rotation steps, each row followed by its count of steps
The counts run from 0 to 727.
1.028, 2.644, -0.750, 0.681, 3.018, -2.274, -1.816, -0.202, 0.891, -1.720, -0.320, 3.771, 0.747, 0.216, 1.879, 0.266, 2.242, -2.236, 4.235, -1.430, 0.068, -0.853, -1.760, -1.607, -1.443, -1.106, 1.701, -0.132, -2.374, 0.140, 2.316, -0.558, 1.480, 3.361, 1.420, 0.929, 0.836, -1.818, -0.229, -0.285, -0.607, 2.985, -1.379, -1.771, -1.449, 2.408, -0.267, 2.364, -1.896, -2.417, -0.839, -0.921, -1.569, -2.892, 0.430, 2.412, -5.223, -0.050, 0.012, -1.958, 2.624, -0.928, -0.190, -2.770, 2.305, 1.548, 0.783, -0.872, 1.352, -0.936
558
0.548, -0.541, 1.123, 3.183, 0.552, 2.430, 2.135, 1.297, -1.230, 1.049, 0.815, 2.909, -2.643, 1.987, -0.223, -2.521, 0.667, -2.847, -1.476, -1.909, -0.671, 0.528, 0.055, -1.234, 0.243, -1.689, 2.157, -0.955, -2.415, -2.641, 1.347, 1.120, 0.287, -1.894, 1.810, 1.680, 0.017, 0.144, -0.393, -1.347, -0.178, 0.001, -3.207, -0.132, -0.952, 3.533, -2.504, 0.600, -1.845, 2.592, 2.464, 2.753, -0.292, 1.236, 1.287, -0.436, -0.460, -5.410, 3.137, 2.084, -0.079, 1.088, -2.581, 0.490, 0.659, -3.331, 1.773, 1.142, -2.027, -0.789
63
2.237, -0.671, 2.553, -0.690, 0.397, -0.734, -2.603, 0.289, -1.647, -0.320, -0.020, -1.318, 0.777, -1.623, 1.393, -0.981, -1.754, -2.347, 2.800, -2.441, -0.053, -0.399, -0.813, 0.739, 0.640, -0.800, 2.419, -0.369, -0.111, 2.747, 1.628, 1.222, 0.501, 0.590, 4.095, 0.658, 4.042, -2.218, -1.888, -0.404, 0.719, -1.636, -0.934, -0.496, 0.802, -0.532, -0.956, 2.813, 0.589, -1.014, 1.710, -3.422, 0.379, 0.510, 2.367, -1.263, 1.317, -0.441, 1.522, 0.605, 4.513, -0.654, -1.494, 2.890, -0.015, -1.989, 5.938, 0.343, 1.418, 0.192
277
1.760, -0.300, 0.988, -2.535, 0.625, 1.539, -2.963, -0.482, 3.046, -1.833, 1.824, 1.500, -1.349, -1.608, 1.125, -1.303, 0.331, 1.974, -2.155, 1.180, -1.523, 1.105, 0.572, -1.973, 0.093, -2.083, -1.234, -1.344, 1.057, 1.992, 1.355, -0.944, -1.153, 2.487, -0.730, 0.588, -0.078, 1.984, -0.608, -1.583, 0.196, 3.747, 3.080, 2.803, 1.191, 0.904, -0.300, 1.586, 3.549, -3.418, 2.863, 0.014, -3.412, 0.541, -0.734, -3.667, -1.313, 2.667, -1.463, 1.268, -2.178, 0.827, -1.035, 0.471, 1.156, -0.635, -2.616, 0.053, -2.174, 1.672
438
0.482, -1.166, 2.450, -0.615, -0.297, 1.850, 0.423, 0.891, 1.654, 0.109, 4.087, 3.446, -0.793, 1.421, 1.820, -3.616, 0.389, 0.643, -2.119, 1.810, -1.134, 2.531, -0.229, -0.559, -0.239, -1.017, 0.619, -0.126, -1.389, -4.246, 2.160, 1.330, -2.444, -0.262, -2.910, -1.973, -1.737, 2.078, -0.457, -0.306, -0.956, 0.617, 0.763, -0.710, -2.260, 1.891, -3.664, 2.335, 0.755, 1.727, 2.417, -0.298, -3.675, 0.728, -0.035, -1.288, -0.512, -0.599, 0.051, 4.373, -1.430, -1.495, -1.750, -1.601, 1.936, -1.635, -1.357, 1.594, -0.016, 3.021
689
2.118, 1.033, 1.769, 2.240, 1.271, 0.954, -1.529, 0.687, -1.377, -0.260, -2.106, 3.543, -1.665, 0.629, -0.827, -1.217, 1.632, 0.340, -1.486, -2.724, -2.023, 0.375, -0.851, -3.112, 0.908, -0.216, 0.243, -1.010, -0.634, -2.297, -4.726, 1.564, -0.044, -2.133, -0.307, 1.620, 2.007, 1.242, -1.883, -2.484, -1.975, 3.632, -0.857, -0.292, -2.930, 0.138, 0.987, 0.450, 3.549, -0.808, 2.138, 1.708, -2.909, -0.421, 0.665, 1.283, -0.993, -2.324, 2.667, 0.898, 2.936, 1.611, 0.557, -1.812, 1.340, -1.704, -0.420, 2.733, -0.086, -1.984
635
2.231, 0.133, 2.105, 1.417, 0.330, -1.344, 2.627, 1.113, -1.332, -1.279, 0.726, -0.638, 0.922, 0.810, -0.682, -1.516, -0.775, 0.081, 1.379, 0.519, 0.585, 3.238, 2.210, 1.442, -1.469, -1.737, 1.832, -0.526, -0.714, -0.886, 4.145, 1.845, -2.491, 0.135, -1.315, -0.583, 0.424, 1.000, -2.242, 2.000, -0.420, 1.958, 3.432, -1.031, 0.382, 0.110, -2.377, 1.989, 1.737, 0.415, 4.170, -3.124, -3.471, 0.879, 0.397, -2.391, 1.996, -3.227, 0.858, 0.682, 4.129, 0.877, -1.304, -0.494, 0.879, -3.092, 3.473, 2.029, 0.153, 2.226
174
3.489, -2.997, 1.728, -3.531, -0.902, 2.254, 1.276, 0.518, 1.359, 0.606, -1.162, -0.302, 0.942, 0.566, 0.366, -2.798, -0.390, -0.924, 1.688, 2.092, 1.698, 2.097, 0.687, 0.088, 2.560, -2.842, 2.839, 0.818, -1.220, 1.286, 2.737, 0.205, 1.054, 2.473, 0.684, -2.985, 0.917, -0.096, 0.321, -0.596, 0.978, 2.421, -0.806, 2.007, 2.478, 2.968, -0.952, 0.218, -0.752, 1.222, 3.943, 1.397, -0.227, 2.148, 0.771, -1.012, -1.655, -1.425, -2.946, -0.074, -0.478, 0.370, -1.914, 2.578, 1.070, -0.557, 3.048, -0.542, -2.228, 4.227
325
1.371, 0.340, 2.208, -0.246, 2.900, -0.456, -0.169, -0.890, 0.248, -3.502, 1.719, 1.624, 0.564, -1.610, 1.020, 0.827, -1.598, -2.679, 2.617, 0.686, 0.612, 1.758, 0.002, -0.238, -0.683, -2.018, 2.413, -0.042, -3.016, 1.952, 6.509, -0.541, 0.228, 3.722, 1.213, -0.491, 1.168, -1.473, -0.601, 0.049, 0.164, 2.209, 1.189, -1.394, 1.514, 0.789, -1.466, 2.183, 0.741, -0.206, 1.869, -3.851, -1.720, 0.050, 0.867, -0.611, 0.142, -0.118, 1.310, -1.401, 3.999, -1.991, -1.381, 1.873, 0.180, 0.817, 3.527, -1.116, -0.237, 2.824
31
-0.371, -1.028, 1.826, -2.231, 1.386, 3.938, -3.667, -0.425, 2.567, 0.990, 2.637, 2.503, -2.850, -0.702, 3.683, -2.741, -0.630, -1.875, -0.335, -1.052, -1.637, -0.685, -1.555, -1.493, 0.763, -2.666, 0.161, -1.797, -1.485, 1.887, 2.957, -0.746, 1.052, 1.131, 2.094, 0.810, 0.228, 0.405, 1.164, -2.876, 1.194, -1.238, -2.978, 1.404, 0.265, 2.584, -2.169, 3.005, -0.405, -0.609, 1.723, 1.399, -0.531, 0.091, 0.497, -2.368, -2.070, 1.687, 0.590, 2.284, -4.274, -0.824, -2.921, 2.010, 1.755, -1.242, -1.154, -2.121, -1.389, 0.308
542
3.037, -0.920, 1.995, 1.214, -0.410, 0.581, -1.705, 0.567, -1.463, -1.988, 0.528, -0.199, -2.170, -1.041, 0.743, -1.228, 0.258, -0.982, -2.211, -3.011, -2.087, -0.089, 1.349, -0.863, -0.384, -1.635, 0.568, -1.306, 1.747, 3.582, 1.385, -0.613, -1.676, -0.519, 3.329, 2.681, 0.730, 0.218, -2.686, -1.432, 1.120, 0.344, 2.354, 2.065, 1.692, -0.235, -0.147, 0.731, 3.424, -2.500, 3.930, -0.782, -0.362, 1.698, 1.248, -4.291, 1.620, -0.530, 1.132, 1.895, 0.852, 2.778, -1.423, 3.481, -1.222, -2.891, 2.470, 1.472, -1.035, 0.328
723
3.874, 0.564, 3.058, 1.474, -0.705, 0.524, 0.242, -0.170, 1.241, -2.608, 2.032, 2.892, -0.240, -0.254, -0.555, -1.739, -0.148, -0.419, -3.072, -1.038, -1.089, 3.739, 1.499, -0.176, -0.451, -0.492, 3.434, -1.015, 1.403, -0.603, -1.461, 0.901, -2.180, -2.622, 1.698, 1.937, 2.030, 0.108, -3.627, -0.236, -0.684, 0.471, 0.075, -0.356, -1.415, -1.136, 0.164, 2.818, 0.917, 1.145, 1.849, -2.058, -2.459, 3.011, 1.285, -1.352, 3.531, 0.438, 1.423, 1.581, 3.939, -0.785, -0.702, 2.317, -0.224, -1.786, 4.118, 2.230, -0.053, 1.610
241
2.269, -0.021, 1.743, 2.518, -0.149, 0.964, -0.045, 0.571, -0.870, -5.521, 1.864, 2.595, -1.515, -0.585, 1.221, -1.293, 1.720, -2.246, -2.255, -1.033, -3.455, 1.475, 0.691, -2.244, -1.125, -0.169, 0.791, 0.415, -0.454, -0.371, 3.169, -1.965, -2.000, 0.823, -0.574, 0.839, -0.534, -0.036, -3.239, 0.263, -1.053, 2.654, 3.689, 0.205, -0.497, -0.573, -1.532, 0.891, 3.598, 0.054, 3.046, -2.898, -3.031, 0.261, -0.268, -0.738, 0.264, -0.067, 2.475, 1.984, 2.712, 0.611, -0.705, 0.487, -1.548, 0.194, 0.542, 3.473, -0.327, 1.412
433
2.172, -3.791, 2.965, -3.604, -1.094, 1.697, -0.504, 0.819, -0.021, -0.321, 1.063, 2.829, -0.858, 1.090, 0.155, -3.024, 0.618, -1.137, -2.647, 1.045, -1.235, 1.984, -0.781, -0.344, 2.289, -0.071, 0.294, 1.380, -1.120, -0.002, -1.114, 1.274, -0.509, 0.502, -1.610, -1.821, -0.489, 1.391, -1.907, -3.436, -0.086, 2.003, 2.402, -0.616, 0.845, -1.484, -3.072, -0.284, 4.627, 1.908, 4.145, -1.106, -0.552, 0.052, 1.547, -2.229, 0.796, -3.116, 1.202, 4.012, 0.803, 0.352, 0.822, 0.710, -0.928, -1.473, 0.514, 1.834, 0.221, 3.577
145
0.979, -1.587, 0.835, -1.302, 1.688, 2.578, -2.003, 1.015, 0.393, 0.934, 0.682, -0.122, 1.769, -0.470, 2.901, -3.007, -0.705, 0.840, 4.247, -0.188, 0.649, 2.219, 0.338, -0.947, -0.082, -4.432, 2.621, -1.129, -1.917, 0.212, 5.364, 2.224, -0.916, 1.859, 1.893, -1.941, 2.482, 0.670, 1.106, 0.820, 1.353, 1.269, -0.050, 0.886, -0.658, 2.812, -1.250, 3.252, -2.207, 0.258, 2.849, 0.524, 0.082, 1.750, -0.402, -0.050, -2.171, 1.056, -0.340, -0.921, -1.427, -0.368, -1.819, 1.176, 3.440, -0.706, 1.385, -1.717, -1.321, 0.940
28
1.988, -0.937, -0.228, 3.896, -1.062, -0.640, 0.155, 2.840, -3.639, 0.930, 0.549, -1.044, 1.066, 0.844, 0.963, -3.303, 1.765, -1.313, 2.147, -3.252, -0.040, 0.353, 1.076, 1.146, -1.127, -2.017, 2.148, -0.244, -0.418, -0.028, 3.378, 1.622, -2.216, -1.713, 2.811, 1.399, 0.301, 0.153, -2.204, 0.749, 1.532, 0.024, 1.016, 0.262, 0.621, 1.262, -2.102, 1.061, -1.502, -0.660, 3.255, -0.618, 0.825, 0.807, 0.935, -2.340, -0.950, -4.176, 0.836, 1.325, 0.719, 3.529, -1.385, -0.072, -0.461, -4.526, 2.601, 1.267, 0.872, -1.714
464
2.528, -0.399, 1.312, 0.621, -0.727, -1.419, 0.289, 0.717, -0.602, -3.169, 2.403, 1.176, 0.282, 0.731, 1.882, -1.018, 0.725, -3.993, 0.334, -1.155, 0.240, -0.011, 0.588, 1.023, -0.638, -0.715, 2.508, 1.404, -0.703, 1.769, 4.516, -1.220, -0.659, 1.679, 1.369, 0.764, -1.676, -1.392, -3.055, 0.552, 1.136, -0.197, 2.491, -0.884, 2.379, -0.242, -2.812, 0.644, 0.339, -0.300, 2.247, -4.178, -0.245, -0.482, 1.296, -2.454, -0.526, -2.525, 0.706, 1.871, 2.679, 0.489, -0.845, 1.953, -2.294, -0.942, 3.333, 1.106, 1.621, 2.132
470
-0.140, -1.065, 1.171, 0.000, 2.994, 2.474, -0.833, 1.474, -2.150, 2.106, -0.803, 0.461, 0.077, -0.307, 0.302, -2.498, -0.604, 0.645, 3.244, 0.016, 0.133, 2.193, 0.214, -1.123, 0.589, -3.068, -0.263, -1.261, -3.781, -1.615, 4.629, 3.505, -1.069, 0.410, -1.400, -1.682, 2.343, 2.005, 1.057, -0.791, 0.157, 2.616, 0.454, -0.534, -0.335, 2.743, -1.840, 1.105, 0.908, 0.729, 4.494, 1.545, -1.203, 0.597, 0.916, -0.663, -0.709, -4.101, 1.638, -0.216, -0.547, 1.275, -0.653, -0.810, 3.492, -2.695, -0.859, -0.880, -1.158, 0.535
361
1.370, 0.545, 3.063, -0.155, -0.819, 1.454, -1.302, -0.917, 2.257, -2.233, 3.514, 2.547, -2.572, -0.424, 1.896, -1.268, -1.570, -3.997, -2.138, -2.479, -1.809, -1.528, -0.839, -1.117, -0.086, -0.284, 2.190, -0.379, 0.208, 1.969, 0.747, -2.700, 1.116, 0.618, 3.084, 2.379, 0.099, -2.048, -1.188, -1.640, -0.004, -2.729, -2.751, 0.763, -0.047, 0.942, -1.545, 3.269, 0.471, -0.468, 0.153, -2.487, -1.937, -0.100, 2.268, -1.515, 0.602, 1.678, 0.576, 3.251, 1.236, -2.327, -2.830, 2.911, -1.122, -0.143, 3.070, 1.046, -0.529, 2.103
536
1.159, -0.851, 1.941, -1.979, 3.078, 1.297, -2.312, -0.174, 0.978, -0.373, 0.690, -0.576, 1.265, -1.416, 2.514, -1.579, -1.617, 0.258, 4.387, 0.736, 0.521, 1.749, -0.375, -0.659, -0.287, -4.142, 2.197, -0.976, -1.609, 1.989, 6.172, 1.028, -0.513, 3.295, 1.624, -1.777, 2.106, -0.292, 1.080, 0.497, 1.274, 1.042, -0.629, 1.076, 0.723, 2.925, -1.280, 3.853, -0.644, -0.901, 2.293, -0.647, -0.831, 0.996, 0.410, -0.534, -1.979, 2.361, -1.382, -0.769, -0.746, -1.260, -2.427, 1.155, 2.896, 0.143, 2.413, -2.272, -1.320, 2.224
29
3.754, -2.278, 0.687, 0.056, -3.028, 0.144, -2.844, 3.064, -2.606, 1.256, -2.587, 1.737, 0.588, 0.747, 2.482, -3.747, 3.865, 0.276, -0.130, -2.564, -1.229, -0.606, -0.529, -2.084, 1.675, 0.604, 1.681, 1.522, 1.233, -0.437, -4.412, 1.897, -0.099, -1.273, 1.453, -0.605, 0.708, 0.201, -2.756, -1.569, -0.523, 0.885, 0.048, -0.246, -2.248, -1.346, -0.658, -0.162, 2.024, -0.357, 2.716, 0.097, 0.510, -0.015, 1.817, 0.276, -2.689, -1.615, -0.513, 2.564, 2.210, 2.697, 1.087, -1.024, 0.296, -1.861, 0.680, 3.075, 2.329, -0.559
673
0.242, 2.142, 2.609, 3.020, 1.512, 0.629, 2.405, -0.754, 0.716, -1.256, 1.765, 3.072, -4.106, 0.433, -0.738, -0.291, -1.499, -4.883, -2.403, -1.534, -1.187, -0.785, -1.241, -1.000, -0.235, -1.069, 1.801, -1.417, -1.469, -0.614, 1.448, -2.686, 1.814, -0.427, 1.068, 2.455, -0.261, -1.107, -0.409, -1.384, -1.071, -1.173, -3.221, 0.053, 0.256, 2.625, -2.284, 1.590, 0.106, 0.901, 0.763, -0.026, -3.342, -0.226, 1.545, -0.832, 0.720, -2.895, 1.744, 1.988, 1.923, -0.703, -3.352, 1.275, -1.302, -1.481, 3.009, 0.658, -1.462, 1.141
61
1.728, -1.978, 0.797, -1.507, -0.877, 2.060, -2.833, 0.634, -0.763, -1.908, -0.693, -0.016, -1.558, -1.286, 3.976, -2.847, 2.200, -1.202, -0.344, -1.069, -3.172, -1.981, -0.653, -3.368, 0.815, -1.714, -0.498, 0.939, 0.401, 2.739, 2.976, -2.486, 0.665, 2.448, 1.081, -1.320, -1.174, -0.347, -1.176, -0.758, 1.238, 1.287, 1.369, 2.558, 1.006, 1.006, -1.798, 0.079, 3.279, -1.816, 3.645, 0.451, 0.361, -0.360, 0.417, -1.521, -3.778, 0.751, -1.178, 2.806, -1.702, 2.128, -1.832, 1.687, -0.354, 0.622, -1.559, 1.243, -0.774, 0.882
141
1.765, -0.629, 1.221, 0.058, 1.099, -1.122, -4.032, 1.759, -3.923, 0.254, -3.662, 0.852, 0.760, -0.749, 1.216, -0.714, 1.223, -1.173, 3.868, -2.971, -0.502, -1.298, -1.054, -2.645, 2.091, -0.181, 0.821, 0.582, -1.293, 1.855, -0.944, 0.796, 2.022, 0.838, 2.784, -0.297, 3.058, -1.259, -1.923, -2.131, -0.298, 2.153, -0.529, -1.536, -0.564, -0.626, -0.214, 0.524, 2.789, -2.113, 1.931, -0.280, 0.734, -1.488, 1.829, 1.855, -2.569, -2.559, 1.444, -1.086, 5.170, 2.022, 0.753, -0.542, 0.648, -0.016, 2.826, 0.792, 1.985, -1.684
84
3.077, -2.057, 2.738, 0.039, -1.788, 1.225, -0.350, 1.154, -0.576, -1.286, 1.034, 0.481, -0.469, -0.754, -0.668, -2.182, -0.114, -0.694, -2.667, -2.139, -1.372, 1.047, 1.492, 0.072, 1.113, -1.349, 0.500, -0.961, 0.863, 2.799, 0.522, 0.067, -1.849, -1.572, 2.241, 1.486, 1.300, 1.355, -3.029, -1.958, 1.225, 0.565, 1.626, 1.858, 2.395, -1.145, -1.034, 0.302, 3.324, -0.203, 4.084, -1.088, -0.849, 2.705, 1.283, -4.415, 2.562, -1.897, 1.358, 2.415, 0.992, 2.360, -1.038, 3.626, -0.961, -3.740, 2.404, 1.543, -1.004, 0.969
724
1.134, -0.725, 0.906, -1.377, -1.277, -2.827, 0.093, 2.439, -0.788, 2.527, -0.129, 2.421, 1.427, 3.058, 0.398, -2.343, 1.401, 0.220, 2.236, 0.924, 1.387, 0.657, -0.988, 0.962, 0.757, 0.960, 2.524, 1.034, -1.165, -3.182, -1.431, 2.656, -0.682, 0.263, -2.005, -1.789, -0.482, -0.781, -1.245, -0.400, -0.438, 0.589, 0.563, -3.159, -0.960, 0.222, -3.048, 1.077, 0.271, 0.397, 2.028, -1.036, -1.609, -0.871, 1.864, 0.053, -2.910, -3.880, -1.496, 1.800, 3.305, -0.092, 0.206, -3.566, 2.342, -2.216, 1.744, 1.852, 3.068, 0.856
413
0.506, -0.646, 3.589, 0.720, 0.632, -0.357, 1.251, 0.428, -3.107, 0.005, -0.414, -0.428, -0.419, -0.157, 0.686, -1.281, -1.729, -3.215, 2.348, -0.745, -0.188, 0.602, -0.709, -0.010, 0.807, -0.324, 2.390, 0.838, -2.184, 0.368, 4.472, 0.355, 0.231, 1.200, 0.225, -1.873, 1.769, -1.472, -1.256, 0.271, -0.309, -0.047, -0.782, -1.521, 0.002, 0.321, -3.330, 1.157, 1.714, 2.144, 3.200, -3.000, -1.487, -0.003, 2.208, -0.206, 0.235, -3.528, 1.520, 1.821, 4.652, -0.171, -2.265, 1.012, -0.267, -0.967, 5.253, 1.683, 1.280, 2.765
612
